185  177  143  73  104  118  108  102  114  96  208  66  128  155
142  105  140  185  89  99  114  145  149  146  38  143  157  124
=>
142  105  140  185  89  99  114  145  149  146  38  143  157  124
185  177  143  73  104  118  108  102  114  96  208  66  128  155

107  131  120  129  201  130  127  144  130
147  128  116  126  114  131  137  125  124
129  130  119  128  172  131  132  136  128
=>
107  131  120  129  201  130  127  144  130
129  130  119  128  172  131  132  136  128
147  128  116  126  114  131  137  125  124

72  134  83  63  82  163
105  92  141  81  87  147
131  185  85  197  148  136
159  150  169  146  197  96
107  146  48  122  61  170
53  143  94  71  121  154
95  204  114  125  199  119
147  76  126  82  69  132
=>
53  143  94  71  121  154
72  134  83  63  82  163
95  204  114  125  199  119
105  92  141  81  87  147
107  146  48  122  61  170
131  185  85  197  148  136
147  76  126  82  69  132
159  150  169  146  197  96

176  188  154  193  93
140  68  148  60  75
63  150  99  78  193
=>
63  150  99  78  193
140  68  148  60  75
176  188  154  193  93

154  169  193  158  65  104  112  182  105  97  177
60  56  161  64  150  161  153  165  130  136  167
=>
60  56  161  64  150  161  153  165  130  136  167
154  169  193  158  65  104  112  182  105  97  177

125  71  73  160  62  133  199  80  141  133  62  130  146  197
49  183  99  183  170  155  120  96  153  194  124  55  110  170
57  179  186  169  166  166  182  56  121  92  197  176  190  100
127  149  135  177  164  86  84  66  183  182  77  89  185  135
126  214  214  68  74  114  40  181  172  133  205  115  189  188
=>
49  183  99  183  170  155  120  96  153  194  124  55  110  170
57  179  186  169  166  166  182  56  121  92  197  176  190  100
125  71  73  160  62  133  199  80  141  133  62  130  146  197
126  214  214  68  74  114  40  181  172  133  205  115  189  188
127  149  135  177  164  86  84  66  183  182  77  89  185  135
---
147  155  81  151  156  185
207  132  176  192  142  163
117  134  79  143  86  134
157  80  128  143  153  145
154  68  108  115  183  124
132  130  176  100  70  132
89  119  132  107  133  65
118  119  214  108  104  134
80  160  148  114  143  137
127  115  74  180  94  125
114  133  79  88  100  62
201  74  169  118  48  118
=>
207  132  176  192  142  163
201  74  169  118  48  118
157  80  128  143  153  145
154  68  108  115  183  124
147  155  81  151  156  185
132  130  176  100  70  132
127  115  74  180  94  125
118  119  214  108  104  134
117  134  79  143  86  134
114  133  79  88  100  62
89  119  132  107  133  65
80  160  148  114  143  137

131  112  173  98  126  97
136  138  172  134  95  139
196  173  207  137  50  131
47  65  111  88  162  133
=>
196  173  207  137  50  131
136  138  172  134  95  139
131  112  173  98  126  97
47  65  111  88  162  133

181  91  137  149  131
89  193  148  106  153
125  136  172  144  151
=>
181  91  137  149  131
125  136  172  144  151
89  193  148  106  153

93  117  108  95  125  181  135  140  101  131  164  170  126  128
184  164  177  136  179  184  83  98  150  149  179  107  131  164
104  128  121  91  152  118  161  212  72  135  89  179  153  125
157  140  144  153  164  67  116  124  149  123  73  85  128  121
94  86  80  158  189  71  89  163  152  61  72  123  54  63
=>
184  164  177  136  179  184  83  98  150  149  179  107  131  164
157  140  144  153  164  67  116  124  149  123  73  85  128  121
104  128  121  91  152  118  161  212  72  135  89  179  153  125
94  86  80  158  189  71  89  163  152  61  72  123  54  63
93  117  108  95  125  181  135  140  101  131  164  170  126  128

117  101  83  177  103  166
120  166  153  41  209  113
112  100  111  178  74  184
96  177  83  89  170  66
98  201  151  171  61  141
145  99  139  189  90  186
137  111  91  125  97  160
168  148  95  56  156  105
57  133  116  83  156  100
82  151  171  97  179  68
123  113  168  168  102  162
93  163  165  79  174  164
=>
168  148  95  56  156  105
145  99  139  189  90  186
137  111  91  125  97  160
123  113  168  168  102  162
120  166  153  41  209  113
117  101  83  177  103  166
112  100  111  178  74  184
98  201  151  171  61  141
96  177  83  89  170  66
93  163  165  79  174  164
82  151  171  97  179  68
57  133  116  83  156  100

70  92  169  157  151  119  106  47  202  99  72  141
108  116  135  126  144  143  126  114  116  127  122  109
113  109  127  119  143  139  127  121  97  127  131  98
109  104  137  125  138  125  116  100  137  113  117  118
152  121  114  92  116  121  117  139  108  115  157  117
173  172  113  114  102  130  136  174  125  140  157  152
87  117  161  181  137  110  124  74  210  118  70  165
=>
173  172  113  114  102  130  136  174  125  140  157  152
152  121  114  92  116  121  117  139  108  115  157  117
113  109  127  119  143  139  127  121  97  127  131  98
109  104  137  125  138  125  116  100  137  113  117  118
108  116  135  126  144  143  126  114  116  127  122  109
87  117  161  181  137  110  124  74  210  118  70  165
70  92  169  157  151  119  106  47  202  99  72  141

116  115  115  111  111  126
136  113  115  151  200  143
110  107  79  98  149  196
196  186  114  110  174  136
195  152  178  109  77  156
141  81  81  54  168  105
=>
196  186  114  110  174  136
195  152  178  109  77  156
141  81  81  54  168  105
136  113  115  151  200  143
116  115  115  111  111  126
110  107  79  98  149  196
---
154  150  150  134  135
109  105  68  61  74
=>
154  109
150  105
150  68
134  61
135  74

94  174  89  132  100  131  120
133  115  111  69  157  120  123
62  146  89  103  113  124  128
94  151  169  99  150  169  110
68  167  137  94  135  110  142
126  63  133  121  123  163  148
183  79  114  131  145  129  102
124  73  145  153  165  111  104
183  141  168  148  123  169  130
61  131  104  97  118  148  122
=>
94  133  62  94  68  126  183  124  183  61
174  115  146  151  167  63  79  73  141  131
89  111  89  169  137  133  114  145  168  104
132  69  103  99  94  121  131  153  148  97
100  157  113  150  135  123  145  165  123  118
131  120  124  169  110  163  129  111  169  148
120  123  128  110  142  148  102  104  130  122

159  105  133  159  108  171  66
76  129  106  197  108  107  165
165  156  216  87  140  142  97
126  118  142  77  178  131  184
76  132  122  200  145  121  217
137  146  121  90  176  122  192
143  154  114  90  181  122  199
151  107  127  164  108  165  77
145  154  113  90  179  123  195
150  107  128  153  110  161  78
150  108  129  153  111  161  80
135  124  159  73  181  136  179
=>
159  76  165  126  76  137  143  151  145  150  150  135
105  129  156  118  132  146  154  107  154  107  108  124
133  106  216  142  122  121  114  127  113  128  129  159
159  197  87  77  200  90  90  164  90  153  153  73
108  108  140  178  145  176  181  108  179  110  111  181
171  107  142  131  121  122  122  165  123  161  161  136
66  165  97  184  217  192  199  77  195  78  80  179

128  164
129  163
154  162
131  159
181  41
125  165
177  48
90  90
82  81
130  170
=>
128  129  154  131  181  125  177  90  82  130
164  163  162  159  41  165  48  90  81  170

135  92
205  132
134  95
151  168
193  139
173  88
138  98
129  90
185  125
126  93
=>
135  205  134  151  193  173  138  129  185  126
92  132  95  168  139  88  98  90  125  93

118  144  193  190  148  106  113  61  200  143  152
143  101  89  102  130  155  96  150  108  155  100
=>
118  143
144  101
193  89
190  102
148  130
106  155
113  96
61  150
200  108
143  155
152  100

195  179  95  55  111  190
83  111  163  167  116  82
90  125  164  154  109  88
167  106  123  157  87  165
149  70  198  75  144  156
179  188  149  94  65  88
115  151  167  152  118  92
97  87  192  118  71  184
133  91  173  105  116  170
=>
195  83  90  167  149  179  115  97  133
179  111  125  106  70  188  151  87  91
95  163  164  123  198  149  167  192  173
55  167  154  157  75  94  152  118  105
111  116  109  87  144  65  118  71  116
190  82  88  165  156  88  92  184  170
---
186  169  214
184  181  200
=>
184  181  200
186  169  214

173  122  165
167  123  160
128  113  120
206  141  197
=>
206  141  197
173  122  165
167  123  160
128  113  120

197  120
92  112
147  188
162  121
74  158
154  107
135  166
122  168
188  123
161  135
=>
161  135
197  120
92  112
147  188
162  121
74  158
154  107
135  166
122  168
188  123

136  170  162  118  160
144  151  144  104  141
154  138  171  102  141
114  154  139  138  134
116  166  120  107  141
60  109  141  170  67
99  148  124  124  123
127  178  137  112  155
136  131  157  113  132
141  143  133  96  130
134  155  137  99  142
=>
134  155  137  99  142
136  170  162  118  160
144  151  144  104  141
154  138  171  102  141
114  154  139  138  134
116  166  120  107  141
60  109  141  170  67
99  148  124  124  123
127  178  137  112  155
136  131  157  113  132
141  143  133  96  130

133  195  58  121  141
121  125  191  120  168
121  125  190  120  168
179  147  85  178  183
119  124  187  123  163
=>
119  124  187  123  163
133  195  58  121  141
121  125  191  120  168
121  125  190  120  168
179  147  85  178  183

110  97  78  95  84  85  150
110  103  155  98  142  141  114
190  200  156  201  159  159  192
131  131  180  130  169  168  125
188  202  91  201  93  93  144
=>
188  202  91  201  93  93  144
110  97  78  95  84  85  150
110  103  155  98  142  141  114
190  200  156  201  159  159  192
131  131  180  130  169  168  125

159  128  96  140
124  136  157  97
189  128  108  157
139  204  154  129
152  128  119  130
159  136  85  137
132  133  154  102
=>
132  133  154  102
159  128  96  140
124  136  157  97
189  128  108  157
139  204  154  129
152  128  119  130
159  136  85  137

124  124  178  118
95  108  127  180
158  98  128  95
155  100  128  98
122  126  175  123
206  112  117  103
148  160  87  144
=>
148  160  87  144
124  124  178  118
95  108  127  180
158  98  128  95
155  100  128  98
122  126  175  123
206  112  117  103

135  136  147  150  146  166  176  92  152  147  158  162  112  99
120  138  183  211  152  179  155  149  184  158  108  161  136  132
=>
120  138  183  211  152  179  155  149  184  158  108  161  136  132
135  136  147  150  146  166  176  92  152  147  158  162  112  99
